Here is a table of points, one per row:
[ -4  11  63  -3 -32 -37 -31  -1   5   3 -19 -11  28  25 -33  49  39   0
  22  40 -13  86  38 -50 -31 -31  23  42 -18  29 -24  -4]
[ 84 -43  25  28  30  64  33 -15 -94  47   9 -17   8  -6 -33   2  25 -32
 -21  48  53  43  10  -2 -20 -64  14   4 -15 -85  11  43]
[-19 -15 -63  25 -45  10 -39 -27   0  -7 -25  22  41 -11 -95  17 -38 -23
 -57  -6 -13  11 -26 -55 115   9 -21  15   5 -17  72  24]
[-116   19  -91   55   14   33 -123  100   60  -45   71   40  -59   40
   31   18   20  -39  -64  -36    6   33  -14    3  -35   98   58  -11
   26   21   11   93]
[-21 -11  97  27 -58 -15  14  27  34   1  36 -42   8 -68 -43  60  44  64
 -26  10  56  26 -52  -3  79  44  25  98 -41  40  26 -23]
[  70   54   66  -39   50 -100   -6   14  -99  100   53    8   11   28
  -60   29  -10   14  -90  -76   56   12  -10 -127  -57  -24   -9  -23
  127  -10   -7  -46]
[-13  54 -30  26 -35   6 -15   5  22 -55 -16 -23  35   5  -9 -22 -49 -28
 -19  26  15 -45  12  77  33 -14  11 -19 -15 -59 -30 -27]
[ 27 -27  14   5  43   1  77  -2  34  55  30  -6  11  11 -45   1 -41 -54
  35   1 -43 -30 -21  45  51  20  59  18  52  16   7  28]
[-61 -26 -10   3  81 -60 -66 -23 -52  13 -37 -60  42 -69 -68  72   8  -5
 -72  97  -1  12  84  33 -50 110 -20 -58 -45 -26 -81  19]
[ -59  -20  -20   -7    1   16  -39 -113   -7   47   22   28   21  -77
   11   31  -57  -70  -11    5   37   38    4   -2  -34  -27  -75   36
  -35   23   -8    7]
[ -35  -28   27  -34   46   -7   -7   44   18  -14   13  -63  -13   13
   33  -31   19   46   -9  -71   -1 -115   26   37  -42  -15   31   13
  -28   32   19    4]
[-56 127 -11  17  45   6  54 -64 -45 -90 -37 -82  20  30 -48  28  -8 -43
  69  83 -58 -66  -8  -2 -16  37  57  34  13   1 -15 -39]
[ -2 -45  -9   6  63 -45 -26 -12  13 -32 -48  -5  10  65  -9  11 -18   3
 -33 -24  25  12 -34  26  44 -15 -20 -30  11  37   4  -4]
[ 51 -10 -32 -29  -7  18  67 -61  14   2 -11   8 -54 -40 -64 -29   0  40
  42 -92 -16  -1  41 -14  55 -16   6   8  19 -15 -55  -6]
[-35 -18 -14  44  -3  65   3  33  25 -22  -6 -83  58 -69 -61  37  45  24
 -26 -41 -36   7  -5  15  34 -16  33   3  -9 -42  -3  30]
[ 18 105  11   4 -24 -45 -20  58   3  67  53 -20 -23  42  -3 -34  26 -10
 -20 -45 -30  18  -3  -5 -44 -25  58 -38 -86 -50  15 127]
[ 11  -3  40  39 -14  50   1  16   7  13  14   4  32 -33  -7  30  15  42
  73 -24  -2  26  43 -46 -26 -21  36  36 -25  79  -1  50]
[ 26  53 -47  44 -35 -76 -96 -38 -28  18  -4 -72 -78   4 -28 -27  47 -40
  28 -23  14   6 -26 -38 -44 -25 -11  12  -5  51  36 -29]
[ -19   38    5   49  -35   -3  -25   36   -9    1   56    8   56   65
 -115   41  -42   28   -4    2   21  -44   -7  -16   30   48   36   34
   15  -60  -36  -77]
[-32  10 -38 -35 -19 -32  60 -76   4  52  39  -1 -15  -9 -11  20 -41 -24
  56  56  12  53  -7 -26  -1   9 -32 -36  32  22  -7 -67]
[ 29 -24   7 -20  41 -44 -58 -25   5  15 -30  -8  29  11   3 -17  50  17
  67  11  42 -59 -10 -20  -4  -5 -45  -1  27  20  29   8]
[ 23 -58  -3  32 -18 -38 -14 -47  76  33  61  12  26  -3 -37  31  39  12
  31  12  11  21  24  20 -78 -28   9 -53  64 -30 -32   3]
[  0 -10  -2 -12 -50  20 -32  15  26  42 -20  13  -8   4   6  34  53 -15
 -43  17 -49 -73 -69 -35  13  25  68 -64 -24 -54 -12 -16]
[ 36   7  -7  51  14 -59 -26   9  21   0   1  27 103  54  73 -38 -18   5
  71   4  71   4  47  -1 -33 -16  80  -2  31  -4  11  14]
[   5  -34  -29    0    7  -75   34   20    6  -14   -7   21   39  -37
   47   52   47   -2    7  -24   26   22  -59  -29   55  -48 -102  -57
   -5  -27   33   43]
[ 66  37  58 -65 -25  12 -26  14 -16  -9 -95 -35  -5  10 -14 -25  -6 -17
 -28   4 -22  71 -21 -41  22  55 -38   7  19 -48  36  -6]
[ 30  17 -11   8  18  70 -42  27   1  96  82  46  33 -29 -72  48  55  34
  37  80  10  10  14   2  36  -9  24  20   1  -4  26 -59]
[-55 -15  20  12 -39  67  79  49   5  28  22  43  11   8 -11  33  72  27
 -39 -10   0   1 -32 -57 -22 -25 -19  11  57  43  -7  37]
[-58 -39  38  59 -58  -2  -3   2 -54  -5 -12  62 -10 -63 -51   0  66  19
 -63 -12  38 -24 -30  54  18  -2  16  57 -22  48 -23 -12]
[  8  66 -23 -21  -9 -25   4 -41 -75  48 -35   3 105  59 127  89  31  56
 -19  -2  46  26  70  24  12  33  59  15  -7 -16 127 -14]
[  65   42  -43  -33  -75  -62  -89  -20   -7  -23  -47    2   14    7
  -50 -106  -18   72  -12  -26  -44   13   39    3  -17   18   34  -46
   49   31  -51   39]
[ 21  17  56 -12 -51  31 -55  -8 -19   3  23 -43 -34  51  37 -18  33  20
  30   4 -13 -37 -33  53  27 -23 -52 -24  44 -26  -8 -24]
[-33  19 -68 -38  35 -12   7  21  47  23 -25  59 -18 -67 -19 -14  74 -88
  -8   2  11 -55  43  95  -1   7  20  35  78  18  45  -1]
[ -13  -18   18   36  -16    9  -15   39   32  -66  -47   33   -9  -52
   17  -10  -33   85  -29  -48  -31  -80  -27   19  -59  -25   61  -39
 -102   34    9  -42]
[-35 -51  53 -50  24   2  -3  28 -12 -59  51  17  -3 -21 -50 -60  48  13
  -5 -16 -42   4   1  35 -42  36 -63  -1  24  13  49 -17]
[ 66  11 -31  74 -29   7 -63  -8  53 -72  90  28 -79 -31  16  67  62 -11
 -35 -27 -55 -13 -51  33  56  25  80  34  -1 -10  -1  -1]
[-26 -36  35  91 -49 -27  25 -14 -50  44   8  16  29 -14  40  -4  47 -43
  20 -25 -11 -68  11 -22  86  -4  -9 -26  -6  23  -2  46]
[-23  26  12 -15 -51  76 -42 -50  45 -24   1  -7  18  -2 -59 -22 -34 -54
   6 -45   2 -30   8  23 -49 -25 -13 -13   4 -30 -73 -40]
[  7   2  16  -6  24 -11  23 -37  67 -22 -14  48 -28  51  52  72  32  48
  58 -29  14  29  -5 -10 -29 -10 -72 -33 -35  58 -10 -14]
[ 16  20 -34  -3 -67  79   4 -16  59 -11 -43  96 -40 -93 -18   6 -43  23
 -15  -1 -72 -14  40 -12  20 110  24 -69  55  39 -26   7]
[ -12   -8   -1   53  -17   -3   38  -48   11   22  -28  -60   16   45
   36  -20   20  -19  -49   10 -108   46    7  -17  -43   31   -1   34
   17  -12   -3  -52]
[ 42  45 -39 -23  19 -56  72   0  -2 -43 -36  27   9  33   6  -6   1   2
  47  63   8  91   4  24 -57 -24   3   5 -19 -43 -23 -17]
[  65 -105   85  -77   90   39    4   46  -97  -24   19  -19  -57   34
   41  -18   10  -87   10  -10   39  -18   59   17   15   21   25   33
  -51   41 -109   12]
[ -63   34   -2  -44   72   37  -44 -127   50   31   17   25   11   60
   -5    9   39   14 -118   45   77 -101  100  -16   61   -2    2   24
  -18   -1   63   30]
[ 25  39 -49 -49  26   8  66  13 -40 -61   9   3  17  -3 -26  33 -19   4
  41 -27  39  36   2 -37   4 -70 -13  -5  20  -7 -23   8]
[ -5  -2  64  48  20  46  53  -2  25  17 -50  -3 -16  41 -22 -37 -24  55
 -62  31 -36  13  25  24   7 -53   0 -37 -10  29 -58   9]
[ 28 -11 -84 -21 -29 -39 -14   2 -13 -35  -4 -72  -7  15 -14 -16 -69 -16
 -41   0 -59 -84 -20  12  30  54 -86   8  37 -45 -11 -28]
[-36  -6   5   5  13   9 -19  38  17 -34 -22  -8  19  13  18   2 -53 -14
  34  16 -24  29 -11  45   7  26  50  16 -49  10  46 -17]
[-15  49  14  51  -3  20  43  -5   9  16  55  26 -71 -32  21   8   1  18
  -7 -18  -3   3  71 -38  21  37 -38  -1  49  59  26  -8]
[  5  19  17 -50 -42 102  70  -8 -51   6  69 -21  25 -13  33 -45 -35 -45
  31   6  75 -67 -44   2 -90  56   9  35 -20 -31 -54  61]
[ 11 -52 -52  43  45  14  24  -7  18 -38 -49  25  40 -37  16   1  19  29
 -64 -13 -45 -26  -2  24  47  -2 -38  35  21  -4 -16 -53]
[ -16  -47   22  -18  -40  -49  -35   58  -35   38   86   36   -4   24
  -50 -102  -65   -6   34   -5  -12   14    9   51  -38   32   26  -52
  -21  -34   53   85]
[ 70 -21  61  -7  -9  18 -42 -15  -5   3 -66   8 -21  17   8  35 -74  -4
  34  -2 -27  42 -24  38 -34 -11   5 -42 -18   9  23  25]
[ 33  -4   1 -66   5   3  91  28  58 -28  -5   9  38   2  49 -51 -26 -17
 -29 -13   6   4  27   6  30  21 -40  16 -34  62 -18  36]
[-13 -15 -32   6 -23 -94 103 -10  21  -1 -30  14  60  62 -49 -84 -14 -28
  -1 -41 -48  35  19  12  -9  33 -47 -32  13  28 -15 -25]
[   3  -21   11  -47   24    8   20   -2  -34  -22   18  -76    4   28
   79   39  -35   44   35   -9  -26   -1 -126   43  -30  -61   20  -40
   -8   26  -64    4]
[ 13 -63   0  -5 -72 -64  11 -50 -37   3  60 -77 -39  62   4  91   5  25
  75   1  53   8  29   3 -32 -47  -1  23 -24 -24  80  52]
[  72  -34  -10    0   33  -24   33   -4   31  -24  -28   11  -63   43
    6  -58  -61   20   14  -10   37   26   39   64   -3  -24   10   62
 -106    3  -52  -26]
[ -3   6  19  37  15  60 -43  22  11  23  16 -33  -4 -48  43  31  64  61
 -40  -4 -35  46 -49 -20  -4  37 -22  20  47  14  23   3]
[ 32   8 -67  18  20  43   6 -31  56 -70  66 -34 -74  53  43  -5 -11  24
 -84   7   5 -18   9   3  16 -28 -21   9  18 -13  58 -43]
[ 23  -4 -34 -15  66  63  18  53  -7  -2   1  12  24  -4 -36  -7 -18 -69
  32  -1 -38   2 -23 -63  50  29 -64 -32  -5 -13  -7 -30]
[ 10  22 -23  33 -30  24  60  26   0 -27 -39 -60  44 -56  82 -37 -86 -28
 -19  32 -14  28   2  -8  -9 -16 -47  17  25  26 -42  48]
[-127   88   16  -18  -55  -24  -47   38  -54  101  -70   22   -2    9
  -28   14  -45  -44  -17   20   23  -90    5   13  -24 -114  -44  -34
   15  -48  -18   57]
[-108  -36  -19  -26   30   21  -26   25   17    1    9   51  -51  -63
   45  100  -67   46  -35  -40  -18  -81  -37  -22   27    7   84    1
  -15   17  -34  -15]
[-56  28   6  29  20   0  30  52 -38 -39 -33  43  -6  12  73  19 -19  19
   3  32  67  30  -9 102 -39 -68 -62  -9 -65  39 -24 -45]
[-78  29  46 -32 -53  45  -2  -5 -12 -23 -43 -11  57  30  12 -51  34 -29
  56  39  50  23  23 -63  14 -19  26 -39  56 -26  36   2]
[-38  33   6 -27  17   8   9  22 -35 -37  21  24   1 -50 -12  -1  43  29
  38 -50 -31   7  -4 -52   1 -17 -20 -58 -27  68 -28   1]
[-25 -22  -8 -25   0   2 -27  -1 -12 -49 -31   7 -92 -59  36 -24   3  34
  12  24  -8   5  48  48  73 -31 -62  28  70 -20 -37 -12]
[ 21   9 -12 -19  10  31  59   1 -17  60 -41 -61   9  33 -54 -75  28  27
  49 -13  -7  49 -22 -40  14   4 -23  36  14  16  37  -6]
[-19  -2 -13 -43  20  20 -31 -11  -3   8  51   7 -19 -55   8 -31  -7 -54
 -32  -9 -26  28 -22  13   2  27  26   4  55  74  -9 -23]
[-10 -19 -38 -46  28 -20  25 -36 -53  30  17  15   9   7  17  30  37  83
  65 -29  31  -9 -23 -49 -23  31 -12  -2 -71 -25   2  -6]
[-43 -29  25  41  11 -24  81 -17 -83  -3  17  -5 -62   7 -77  17   7 -80
  38  11  -8  -7 -28 -40 -50  50 -25  -7  39 -39  61  21]
These points spread out most along one direction. How far along it is each point below, from 0 to 99? 50 is the average, and the first point above lies past it. One standard deviation of the points above along it is 16.
[ -66  -11  -14   26   17   40   -6  -32   21  -29    6  -53    1  -50
    0  -53  -43   -4   -5   -3  -20   -1   86    0   18   -6   49  -55
   60 -127   35 -118] >> 40
[ -9  36  21  42   5  -8  -7  21  24  61  30  13  12  -3  49 -24  77 -43
 -18  29 -30 -13 -41 -58 -28 -65  -5  -5 -37 -35  -2 -34] >> 52
[  0 -44  68 -18  84   5 -26  -2 -37 100  -8  84 -21 -11 -15 -11 -16   4
  56  62  -8  44 -19  14  16 -27  -2  32  14 -24  95  28] >> 63
[  20 -112   46   26   14  -73  -14   22    9  -14  -10   63  -20  107
  -18  -48  -32  -65   42    7  -37   48   88  -44   41   23   38  104
  -40  -12 -107  -12] >> 62
[  98  -73  -35  -43   18  -58   13  -41   39  -77   25   13  -40  -17
   17   83 -115  -44  -70   15  -26  -23   23   85    1 -105  -18   48
  -13  -26    5   68] >> 50
[ 31  16 -58 -28  16 -17 -30  47   1 -32  14 -11  38  33  52  -3 -28  38
  -6  41 -31  -9 -34   7  12 -10 -25  55 -22  17 -64  20] >> 50
[  36   57  -34   65   26   17 -105   -2   28   37   26  -54  -60  -28
   13   38   14  -38   55   24   24   -1   -3   -9   56  -29   18   29
 -103  116   45   -8] >> 39
[  7 -13   4  75 -27 -40  38 -26  -1 -32  13  81 -24 -50 107 -17  23  46
  12 -27  65  36 -69  52 -14  49 -13 -18 -38 -33  33  35] >> 47
[ 41  19   1  16  42 -17  55  38  51  38 -23 -21 -31 -71   2 -12  -3  -6
  14 -49  -2  13  17 -59  27 -24 -53  24  12 -80  18  13] >> 56
[ 20  30  46 -43 -36  48  -7  34  68  11 -21 -16 -21   6  28   4 -17  46
 -22  34  19  23 -24 -31  16  63  26   6   5 -12  -8 -18] >> 43
[  38    2   21  -20  -32  -19   -2   22   -8  -46   19   -5   28  -59
   -6 -115  -26   25  -66   57   -3  -96  -38  -45  -87   12    8   12
  -20   43  127  -31] >> 47
[ 14  -7 -33 -53  21 -14 -34  30 -50  -5 -57 -11 -35  60  26  -1 -18  48
  66  77 -19  25 -23  49  22   7  -5 -44  -6  -5 -16  23] >> 64
[-17  19  26 -10 -49  21  50  -1 -44 -26 -36   4  41   8  -4  18  49 -57
 -39 -43  12  67  -7  13 -72  23   3 -61 -38 -19 -40 -14] >> 61
[ 29  -1 -13 -50  21  49 -27 -16  32  11 -74  -3 -36  31  -2 -22  30 -31
  49 -85 127  68  -2  -7 -21  -4  86 -62   7 -31 -14 -46] >> 63
[ 40 -33  -7  -7 -26 -21 -13  16  52  24 -18  24  63  42  47 -18 -22  -9
 -18  19 -35 -76   5 -20  27  14 -45  31  -2  33 -28 -33] >> 47
